Small tables with named rows and columns. After each table, cells are looked up by row and column.

Kivis
         Zeme  Dodu  Lofov  Kevu  Naf  Refiv  Digakur  Tiv  Zur
Gef       161    95    164   194  198     31       99  215  188
Fugozef   165   220     75    76  108    149      220   48   38
Diveben    52   137     44   165   49    187       47   99  157
Lidis     219   186    215   154  171    131      139  149  123
Nuf       127   181     79    62  110     70       98  134  140
Fem        90   201    178   100  139     39       33  154   84
Geg       216    42     73   182  197    134      105  219  116
Fiv       109    48    210   103  124     60      228  199   57
Luf       155    32    135    33   88    142      146  152   85
Kapo      181    39    230   115  147    180      157   67  186
Zokufe    139    72     63    83  196    225      115  195   77

Fugozef, Zur => 38
Fiv, Lofov => 210
Luf, Lofov => 135
Kapo, Tiv => 67
Kapo, Kevu => 115
Nuf, Zeme => 127
Fugozef, Lofov => 75
Luf, Dodu => 32
Fiv, Refiv => 60
Diveben, Kevu => 165
Diveben, Tiv => 99
Fugozef, Refiv => 149
Fem, Tiv => 154
Nuf, Zur => 140
Luf, Zur => 85
Zokufe, Dodu => 72

Bek
         Dofus   Sudu    Dep  Lusigeg  Zetig
Mulis    0.690  0.496  0.368    0.823  0.395
Fov      0.887  0.314  0.572    0.333  0.547
Kun      0.205  0.951  0.757    0.735  0.764
Rif      0.739  0.457  0.805    0.696  0.804
Vud      0.168  0.968  0.338    0.780  0.355
Devekog  0.615  0.550  0.845    0.633  0.844

What is the Lusigeg of Fov in Bek? 0.333
What is the Lusigeg of Kun in Bek? 0.735
What is the Sudu of Mulis in Bek? 0.496
What is the Zetig of Kun in Bek? 0.764
What is the Dofus of Devekog in Bek? 0.615
What is the Dofus of Kun in Bek? 0.205

Sizelib =
|  | Kaso | Dut | Fut | Temeruf | Gos | Tanuzar | Ker | Pazumi | Kogize |
|---|---|---|---|---|---|---|---|---|---|
| Suze | 0.58 | 0.34 | 0.71 | 0.34 | 0.83 | 0.18 | 0.34 | 0.80 | 0.40 |
| Kar | 0.46 | 0.38 | 0.34 | 0.54 | 0.84 | 0.62 | 0.66 | 0.30 | 0.38 |
| Zozabi | 0.88 | 0.93 | 0.57 | 0.34 | 0.15 | 0.58 | 0.70 | 0.94 | 0.59 |
| Sogi | 0.57 | 0.38 | 0.29 | 0.31 | 0.51 | 0.99 | 0.89 | 0.34 | 0.35 |
| Lonazev | 0.85 | 0.77 | 0.73 | 0.22 | 0.25 | 0.47 | 0.17 | 0.25 | 0.76 |
| Seto | 0.25 | 0.52 | 0.63 | 0.55 | 0.60 | 0.60 | 0.13 | 0.53 | 0.47 |
| Vov | 0.57 | 0.20 | 0.61 | 0.52 | 0.20 | 0.54 | 0.50 | 0.61 | 0.80 |

Fut of Zozabi = 0.57
Kogize of Suze = 0.40
Gos of Vov = 0.20
Kaso of Vov = 0.57
Fut of Vov = 0.61
Kogize of Kar = 0.38
Temeruf of Sogi = 0.31
Gos of Kar = 0.84
Dut of Seto = 0.52
Temeruf of Suze = 0.34
Ker of Seto = 0.13
Ker of Sogi = 0.89
Tanuzar of Zozabi = 0.58

Korenak:
|  | Ral | Bolebo | Dumez | Gamosog |
|---|---|---|---|---|
| Zom | 211 | 165 | 61 | 168 |
| Nabun | 156 | 158 | 22 | 128 |
| Gal | 100 | 213 | 49 | 124 |
| Lipilu | 135 | 214 | 190 | 172 |
| Zive | 161 | 225 | 250 | 203 |
| Fid | 211 | 163 | 81 | 172 |
| Vin | 205 | 195 | 7 | 165 |
| Fip | 190 | 153 | 129 | 166 |
| Kitokoz | 200 | 175 | 110 | 178 |

What is the Ral of Fip in Korenak? 190
What is the Dumez of Nabun in Korenak? 22
What is the Ral of Vin in Korenak? 205
What is the Bolebo of Fip in Korenak? 153
What is the Ral of Zive in Korenak? 161
What is the Bolebo of Gal in Korenak? 213
What is the Dumez of Gal in Korenak? 49
What is the Bolebo of Nabun in Korenak? 158
What is the Dumez of Vin in Korenak? 7
What is the Dumez of Fip in Korenak? 129
What is the Gamosog of Fid in Korenak? 172
What is the Gamosog of Lipilu in Korenak? 172
What is the Bolebo of Vin in Korenak? 195
What is the Bolebo of Lipilu in Korenak? 214
What is the Ral of Lipilu in Korenak? 135

